In the rows, 128 means zero.
Each run below is a few steps of one of 7 hidden systems, one row a step.
L, run 1, 11 rows:
[[118 202 154 120  67 119 148 156  98 112 121  91 175 157 129 120 148 122
  126 138 139  73]
 [103  80 140  83 190 113 143 159 160 134 120 153 135 133 134  80  98 107
  138 172  96 145]
 [116  82 135 138 126 125  74 110 147 128 131 123 161 144 126 167 205 138
  144  71 135 159]
 [121 198 129 129  97 135 161 139  77 127 128 116 156 145 104  71 141 174
  161 127 150  92]
 [ 78  94 148  76 167 100 100 127 110 136 115 128 111 151 140 125 100 109
  115 198  89 150]
 [137 134 145 141 126 110  89 159 185 128 132 100 194 140 137 166 189 110
  124  88 124 140]
 [137 139 123 133 147 135 198 131 103 124 135 150 135 139 103  49 158 155
  189 111 118 110]
 [ 56  66 149  92 110 121  82  87  81 116 104 123 120 153 134 140 124 121
  109 163 119 129]
 [133 190 147 110 117 127  85 185 173 139 125 104 205 137 133 132 142 142
  118 118 148 134]
 [134 122 125 120 195 105 182 138 125 147 155 145 108 145 111  98 164 148
  194 145  97 153]
 [ 78  74 137 154  95 108 103  91  81 111 103  95 145 151 128 149 169  97
  106 117 117 108]]
L, run 2:
[[136 122 137 109 190 122 143  79 122 118 139 155  67 167 128 138 146 143
  189 158 108 143]
 [ 80 113 166 159  81 123 129 146 104 123  99  94 150 123 125 192 141  87
  100 105 148  88]
 [152 150  95 101 145 143 130 185 136 139 146 150 161 103 133  34 102 128
  111 125 124 134]
 [128  78 117 111 141 113 104  61 153 120 134 139  85 164 103 161 162 163
  158 148 101 185]
 [108 178 174 182  94 114 139 129 104 123 109  79 172 126 148 160 126 139
  132  97 164  71]
 [130 140 113  75 182 149 139 181 105 137 138 166 109 124 137  68 103  80
  123 165 116 121]
 [118  58 121 126  98 109 101 112 177 123 125 122 124 135  92 178 170 134
  114 117  97 188]
 [147 182 138 179 115 118 146 106 115 125 136 100 174 121 151  81 122 182
  155  88 156  89]
 [107 131 130  72 174 151 119 120  86 121 117 160  74 164 127 126 112  91
  141 186 125 115]
 [ 99 101 152 133  84 109 112 175 169 139 116 103 157 108 111 192 145 112
   91 108 116 158]
 [175 150  93 153 155 116 157 127 127 140 167 131 159 110 151  42 134 161
  156 102 134 124]]
K, run 3:
[[168 132 110 140 131 167 180 159 144 123 142 168 131  78 150  70  88 116
  135  87 162  97]
 [128  45  81 136 110 142 121  79 126 123 127 152  62 103 100 147  99 122
  100 133 126 157]
 [161 204 113 161  78 130 112 139 141 139 131  95 124 100 103 174 101 156
   92 118 152 134]
 [186 154 102 112 160 129 172 160 148 128 165 153  82 108 157 116 101  79
  119 154 107 122]
 [137  64 115 170  79 117 148  98 163  89 108 113 119 125 116 155 138  73
   90 113 106 112]
 [163 163 116 164  96 171 139 134 135 119 124 145 146  81 135  93  87 152
  118  69 169 102]
 [145  87  91  95 133 155 138 113 122 135 151 177  41  99 123 141  82 122
  119 154 135 156]
 [144 143 109 168  77 103 127 137 163 140 127  78 122 116  88 201 117 120
   82 140 133 141]
 [201 188  97 155 155 136 156 161 143 123 151 135 128 101 154  83 114  93
  115 106 112 109]
 [144  53 113 126  84 145 155  77 138  79 125 157  74 122 133 129 126  84
  110 122  97 116]
 [131 139 133 163  63 152 132 129 157 127 115 117 147  85 118 151  75 160
  106  93 184 108]]
X, run 4:
[[137 192 122 123  89  82 128 177 128 139 144  72 159 139 123 144 148 108
   85 163  96 126]
 [139 129 146 134 172 103 171 121 151 103 120 129 162 162 139  58 160 124
  171 127  74 117]
 [ 96  68 142 153 135 130  95  62  84 108 119 124 136 144 168 142 165 123
  146  89 149 100]
 [105 161 104  87 103 168  64 137 106 140 112 128 150 163  83 139 128 154
  124 151 197 124]
 [ 99 128 127 115 187  92 123 176 133 181 130 123 118 110  95 126 103 156
  129 166  95 197]
 [143 149 132 166 106  55 142 130 115 137 163  65 143 126 161 151 163 113
  105 133  83 125]
 [142 162 135 126 129 132 148  97 126  81 107 120 165 186 131  70 152 116
  157 139 117  70]
 [ 66  55 154 113 172 150  84 103 100 124  96 161 133 139 139 121 142 129
  155 104 140 136]
 [115 138  94 108 100 131  63 151 111 167 153 101 148 127 105 172 151 158
  111 131 192 150]
 [139 188 101 134 167  90 151 152 131 159 130 102 116 142  74 105 104 158
  133 189  97 159]
 [105 118 177 153 133  67 150 116 107 116 123  94 133 128 173 132 144 100
  116 131  50 126]]
K, run 5:
[[126 126 171 115 121 132 171 204 161 135 145 149 171  89 163 111 145 122
  146  78 124 130]
 [136  41  64 137 148 126 124  80 114 135 151 133 122 134 123  88 143 131
  146 133 165 124]
 [117 188 135 165 104 138  91  82  99 115  78 106 108 141  81 145  96 172
  109 128 119 141]
 [131 182 168  66 132 128 134 194 126 147 168 149 109 104 182 154 119 117
  128 139 114 142]
 [136  50  94 128 138  98 151 130 180 125 137 109 153 160 113 132 163  77
  134 158 139 112]
 [135 156 134 215 139 134 127  88 115 107  86 117 155 123 107  84 123 155
  131  68 112 114]
 [113 137 146  63 104 172 109 125  65 126 155 178  79 105 174 125 109 139
  129 120 133 135]
 [108  92 119  93  96 104 129 149 186 147 132 103 138 148  87 179 112 136
  120 193 162 144]
 [163 171 121 206 207 100 129 141 151 145 121 102 154 116 126 115 131 121
  134  98 102 139]
 [134 129 122 109 108 151 133 102  56  94 137 154  89 145 153 108 180  82
  129 109  93 104]
 [ 96 104 155  95  42 126 143 124 157 109 109 120 158 130 120 118  82 168
  115 153 153 110]]
U, run 6 (11 x 22):
[[104 184 166 149 169 123 149 187 120 169 114 131 128 100  96 147 118 170
  158 105 118 164]
 [150 131  85 117 153  90 129 118  75 144 181 104  90 146 152 129 174  93
  122 166  95 134]
 [131 118 144 120  90 119 156  89 173  73  94 116 165 186 106  92 149 134
  146 145  99  98]
 [100 116 184 107 173 161  99 149 124 132 123 174 156 101 186 103 117 146
  157  73 141 135]
 [113 101  76 113 131 147  88 130  90 155 140 123 105 147  89 177 157 105
  126 150 197 124]
 [106 170 132 160 120  93 167 142 131 144  95  93 140 142  51 110 112 175
  136 161  95 145]
 [145 160 156  97 183  95 105 137 119 128 160 134 120 132 202 109 144 109
  128 136  58 153]
 [139 102 127  98  92 156 140  99 148  85 135 137 134 183 129 150 186  97
  164 126 170  77]
 [ 74  91 154 160 148 142 153 140 114 142  90 142 160 100 103  80 100 168
  154  95 153 118]
 [114 132  91 105 170 125  39 145  88 162 136 124 119 127 122 138 137 112
   87 144 115 181]
 [145 192 131 105  84 112 152 123 156 120 136 100 121 182  81 166 156 161
  153 174 130 129]]
G, run 7 (11 x 22):
[[128 131 125 137  89 139 160 179  94 134 143 119 126  89 155 151 120  58
   88 110 157  76]
 [152 113  79  94 151 143  89 142 182 120 114 146 158 149 101  70 118 107
  103 157 120 147]
 [141 104 144 167 121 117 125  65 156 120 133 135  98 103 132 150 126 197
  150  82 101 179]
 [149 167 117 139 110 150 154 138  89 130 155 118  93 120 143 180 115  88
  129 133 197  65]
 [124 116 114 104 154 136 141 181 171 123  89 144 129 135  79 103  95  75
   97 168  93 139]
 [153 106 124 159 109 108 105 116 158 129 148 126 152  87 156 115 155 164
  114  62  86 184]
 [176 147  89 125 112 149 140  75 111 110 162 127  91 153 138 144 132 132
  153 145 192  81]
 [ 94 100 158 125 139 143 162 146 154 115  72 147  91 117  96 149  57  91
  112 162 117 120]
 [141 137 122 139 129 133  86 186 144 153 145 128 165  77 148 131 150 120
   93  65 115 169]
 [193 144  61 124 127 123 137  84 144 121 169 124 105 168  98 110 167 150
  154 154 136 136]
 [111  96 166 163 106 114 180  84 137  96  93 129  84 109 139 148  60 117
  117 144 106 102]]
T, run 8 (11 x 22):
[[ 97 142 143 207 167 113 141 109 102 144  90  96 152 129 103 120 104 156
  155 114 162  96]
 [107 146 130  87 165 156  59 132  57 127 132 157 122 138 162 101 165 105
  122 108 103 141]
 [122 136 137  70  96  94 130 161 165 135 160 100 177 170 130 134 175 145
  149 168 139 127]
 [130 145 155 202 196  94 154 122 142 151 121 103 153 108 145 116  94 161
  165 108 139 118]
 [111 118 129 128 168 153  82 103  60 115 123 146 109 155 150 139 189  86
  144  97 126 115]
 [ 92 138 139  64  79 123 122 163 119 131 133 115 188 161 116  93 155 152
  139 158 149 112]
 [139 139 140 153 204  93 113 140 163 167 150 113 159 103 166 119  95 169
  147 120 140 154]
 [130 149 135 160 167 126 105  96  90 118 123 114 108 172 127 183 198  98
  157 108 124 114]
 [ 82 146 146  92  96 131 159 158  74 124 121 127 165 145 123  63 144 137
  148 144 130  89]
 [127  89 126 112 183 104  86 145 166 154 158 127 179 109 187  98 116 140
  128 121 141 152]
 [135 166 148 165 144 120  94  94 138 120 113  97 138 174 110 199 188 142
  164 106 143 126]]
X, run 9:
[[ 80  91 133 123  91 147 106 148  99 116  91 138 160 134  90  98 184 113
  112  85  99 138]
 [139 115  99 103 122 115  80 104 137 152 172 123 160 125 151  89 133 206
  142 128 154 166]
 [130 153 123 144 180  95 111  94 129 142 128  95  85 162 116 189 107 131
  139 194 139 131]
 [ 75 168 178 134 108 116 163 189  96 128  94 106 153 132 109 148 141  96
  119 125 104 100]
 [137  98  98 107 141 119 120 148 112 129 158 136 181 125 158  33 167 115
  126 105 109 132]
 [143  90 103 156 144 114  82  37 150 110 123 112 120 170 110 145 156 164
  152 130 131 151]
 [ 79 193 178 116 119 136 112 132  87 140 104 111 121 140 120 178  95 167
  146 149 166 111]
 [100 120 114  82 158 111 130 213 100 162 143 128 138 120 130 105 131  74
   99 169 114 137]
 [152  98 103 180 127  82 134 117 171 123 129  91 170 139 104 105 182 132
  126 100  84 157]
 [139 181 151 150 131 127 113  52  88 104 127 119 126 157 159 107 132 185
  169 115 128 102]
 [ 67  94 144  59 137 146  98 130  88 127 111 144 107 163 128 153 116  94
  128 185 155 110]]
T, run 10, 11 rows:
[[112 126  84 162 117 125 135 117  62 133 119  89 152 157  92 100 156 105
  127 140 165  75]
 [106 136 145  95 152 115  78 120 120 121 110 138 165 135 158  51 108 157
  117 140  79 158]
 [136 134 174 103 133 107 113 135 170 132 170 121 136 137 186 200 170 137
  159 111 137 143]
 [119 152 130 176 151 136 181 137 103 137 113 108 136 147  89 140 132 124
  175 130 188  67]
 [ 88  96 109 119 177 135  87 140  69 145 109 146 141 119 124  56 133 115
  113 119  96 154]
 [140 144 131  85  86  97  70 122 154 124 168 100 173 156 170 142 185 151
  121 132 116 153]
 [134 173 170 154 164 110 176 113 150 132 129 111 129 144 139 144  96 169
  191 149 163  94]
 [ 85  92 140 148 200 145 124 154  71 143 107 151 113 117 135 132 142  72
  136 104 128 120]
 [126 135  97  95  78 133  87 151 119 123 139 113 192 158 111  88 199 130
  117 114 130 130]
 [136 147 145 126 153  90 126  95 156 145 153 111 145 134 153 108  96 217
  170 155 133 153]
 [107 137 167 157 186 117 116 122  93 133 123 117 103 131 169 201 132  82
  137 124 132 104]]
B, run 11, 11 rows:
[[162 146 125 130  91 180 158 106 154  90 118 158 140 149 111 103 132 144
  168  98 182  79]
 [ 70  61 128  98 156 162 111 121  94 138  95 175  86 114  99 121  91 127
  132 139 140 150]
 [114 127 110 108 101  99  79 180 129 171 162  95 147  95 138 169 136 127
   75 135 130 173]
 [187 211 120 164 151 102 170 134 168 131 140 100 126 137 115 117  98 150
  143 155 118 118]
 [121 103 163 164 126 131 162  65 101  80  98 139  82 138 155 144 120  88
  136 118 101  81]
 [114  96 128  85  68 176 106 160 126 111 126 160 167 111 147  99 147 107
  104  75 151 114]
 [141 104  96 108 175 135 118 145 178 161 141 159 116 112  92 107 102 178
  149 139 141 192]
 [112 142 126 161 119  90 110  95 102 152 134  79  89 133 114 217 116 140
  114 160 143 137]
 [136 208 146 123  89 128 154 167  98 108 121 109 149 132 148 105 108  89
   97 144 117  73]
 [152  70 140 135 166 129 169 118 176  97 126 170 119 109 160  75 120  98
  142 100  76 133]
 [128  77 114 150  88 151  93  84 140 122 135 134 129 119 122 167 161 161
  138  71 179 141]]
U, run 12, 11 rows:
[[150 164  99  77 179 144  69 145 151 133 133 140 160 177 118  93 154 133
  145 153 142 143]
 [ 99 126 172 120 146 127 144  95 125 127 121 138  95 164 104 185 164 174
  203 131 139 143]
 [ 75 136 145 143 148 101 137 156  48 145 119  97 163 139 145 107 153 101
  131 135 125  92]
 [139 123  94  72 163 142 108 151 155 122 118 153 147 178  85  71 160 108
  137 166 104 148]
 [107 121 175 113 134 117 114 103 148 131 138 132 141 150 131 159 182 199
  192 102 123 170]
 [ 93 156 134 136 167 122 111 120  47 142 128 103 148 155 151 122 136 114
  148 145 173  74]
 [ 98 113 122  85 153 144 137 161 137 123  87 149 122 169  57 104 140  96
  136 175  96 140]
 [112 132 158 107 131  95 119 156 140 149 158 122 165 133 137 131 198 176
  165  98  94 182]
 [137 148 108 127 172 122 102  81  85 126 148 109 140 178 153 106 152 135
  167 153 172  85]
 [ 70 110 169 106 144 150 136 125 120 106  61 149 120 170  76 128 126 115
  150 152 108 120]
 [ 90 134 148  88 135 113 111 204 107 163 152 127 170 117 140 125 184 136
  138 106 115 163]]
B, run 13, 11 rows:
[[103 134 151 124 147 142  57 117 128 100  80 118 153 176 132 171 157  73
  109 123 129 108]
 [121 160 155  93 127 143 177 207 128 144 148 158 138 121 110 117 183 135
  171 101 115 148]
 [137  76  78 146 159  91 148  84  95 152 175 112 111 118 140  87 124 156
  148 150 142 132]
 [120 154 117 151 107 118  54  87 120 103  81  83 164 174  99 135 145 124
   89 135 110 123]
 [113 179 202  72 147 139 142 171 145 117 124 159 139 147 149 127 151 143
  173 125  92 140]
 [136  59  98 127 168 113 164 125 114 146 183 132 115 128 157 130 159 100
  168 135 167 108]
 [124 141  77 182 107 131  95 114  98 132  94  96 165 141  60  92 152 137
  103 108 133 127]
 [109 174 176  80 135 114  99 118 117 121 122 144 120 142 150 107 125 182
  142 144  60 176]
 [134  91 135  94 145 101 133 128 157 127 167 114 142 160 179 172 160  92
  155 162 164  94]
 [127 148 106 192 156 148 148 155 109 136  94 120 161 137  67 100 155 109
  143  90 158  93]
 [110 133 130 109 127 121 113 101  66 128 136 149  89 115 130  85 145 167
  129 116  52 185]]
G, run 14, 11 rows:
[[129 129 108  71 186 133 108 155 108 156 166 160 133 117 160  58 107 144
  144 155 134 148]
 [106  94 153 146 138  84  97  76 147 122 117  94 124 171 120 192 177 139
  147 138  99 156]
 [115 202 154 162  87 142 168 150  83 122 111 109 153 119 118 110 115 150
  142 101 163  72]
 [107  95 118  60 175 131 115 154  94 135 145 164 104 133 154  77 128  91
  124 169  96 147]
 [ 97  93 152 141  95  89  84 103 170 124 118  83 182 150 121 168 163 162
  129 118 126 154]
 [143 200 133 159 152 149 153 116  76 132 129 133 123 125 132  88 114 169
  172 105 166  90]
 [ 82  91 141  74 139 122 127 142  85 127 124 143  78 145 128 151 138  78
  114 179  87 144]
 [107 131 151 140  91  95 108 158 170 137 119  82 220 126 127 126 139 157
  112 115 140 131]
 [157 165 114 136 193 142 125  88  86 123 145 153 114 143 149  67 143 156
  178 111 125 123]
 [ 72  83 158  98  83 118 137 107  96 113 112 124  85 150 113 189 144 109
  125 163 113 125]
 [106 158 146 135 123 118 125 191 137 154 117 100 208 102 137  97  93 141
  111 122 172 104]]

Which system made each of these runs?
run 15, 2 rows:
[[158 178 122  92  82 168 103 113 141  87 112 149  98 171  85 155 173 122
  126 122 100 146]
 [127  82 139 126  99 113 215 154 160 141 160 139 121  78 136 115  86 155
  149 131 147 125]]
	G
run 16 (2 x 22):
[[148 123 107  91 106 131 139 162  87 139 191 137 120 100 197 121 150  81
  110 119 143 105]
 [160  98  71 168 132 126 149 116 186 119 106 119 153 136  62  67 114 136
  123 131 122 135]]
	B
run 17:
[[161 125  73 171 146 135 124 134 173 147 110 129 103 104  57 132  83 135
  100 135 134 170]
 [149 150 108 146  89 119 127  90  91 113 130 123  55 116 109 147 133 130
   95 128  56 164]]
	T
run 18:
[[103  87 134  96  98 127 102 100 165 123 109 132  84 145  88 196 106 144
  112 171 118 174]
 [127 183 173 139 126 108 160 200 154 156 143 106 164  87 158 152  93 142
  132 122 153 112]]
	X
run 19 (2 x 22):
[[127 143 155  59 109 130 119 142 154 120 137 156  95 107 156 120  64 147
  105 168  90 163]
 [143  83 135 149 139 109 152 139 193 132 143 112 128 112 159 193  98  91
  125 138 173 102]]
	B
run 20, 2 rows:
[[123 176 113  76 127 161  76  93  65 119 130 148 102 174 115 113 157 155
  148 146 131 138]
 [ 92 155 176 106  93  83 151 166 150 139 117  88 141 142 112 185 115 137
  118 178 110 134]]
	L
run 21:
[[204 215 107 173 163 117 128 111 151 120 144 107 107 132 140 136 110 124
  123 133 115 120]
 [135 117 152 125 110 145 177 131 121  85 119 151  82 124 153 146 127  47
  116 123  92  86]]
	K
run 22:
[[129 119 108 122 189  97  67 119 147 149 122 124 137 140 114 102 131 157
  116 146  70 205]
 [147 185 159 126 118 114 109  94 111 109 152 107 126 173 158 175 204 138
  166 109 114 119]]
	K
run 23 (2 x 22):
[[121  78 137 108 176 135 128 192 195 143 129 152 150 123 120 159 155  89
  142 112 140 152]
 [143 113  83 193 131 109 155 101  95 140 139 105 136 133  81  94 182 151
  152  96 126 130]]
	K
run 24:
[[128 130 154  94  93 106 192 157 171 132 153 117 154 131 146 126  98 152
  158 168 168  91]
 [116  64 116 177 219 117 107 118 144 138  98 128 132 118 131 119 102  90
  122 120 127 135]]
	K
run 25:
[[154 127 124 165 133 118  82 115 144  99 121 105 174 135 176 121 169  72
   92  81 105 108]
 [150 157 142 107 117 169 157 127 163 103 122 172 127 149  87 105 172 174
  189  88 124 146]]
	B
run 26 (2 x 22):
[[137 100  67  83 105 180 114 118  89 116 139 173  97 138  91  81 152 119
  125 126 138 138]
 [124 139 141 137  75  92 136  91 159 131 127  97 110 119 110 154  81 201
  116 161 110 161]]
	K
run 27:
[[163  97  71 147 138 142  98 124 141 149 153 135  80 105 110 188 129  99
  106 119 166 150]
 [142 171 118 189  62 105 173 101 116 116 113  86 114 116  82 125 102 166
  108 127 107 121]]
	U
run 28:
[[163 128  84 103 116 194 150 156 141 120 131 177  84 112  99 125  98  91
  122 128 175 108]
 [121  89 113 155 102 125 132 108 139 149 128 133  77  75  97 159  70 174
  104 124 123 180]]
	L
run 29 (2 x 22):
[[121 102 150  64 126  90 119 156 174 130 156 115 138 156 159 172 152 100
  129 177 109 143]
 [136 120 133 194 167 109 149 121 167 119 102  99 190 159 115 110 163 114
  162  99 143  93]]
	K
run 30, 2 rows:
[[144 156 106 123  76  92 121 107 146 143 160  75 143 160 102 164 143 182
  138 171 164 132]
 [107 178 161 146 185 123 140 125 102 117  82 115 135 154 133 113  81 102
  138 162 128  73]]
	B
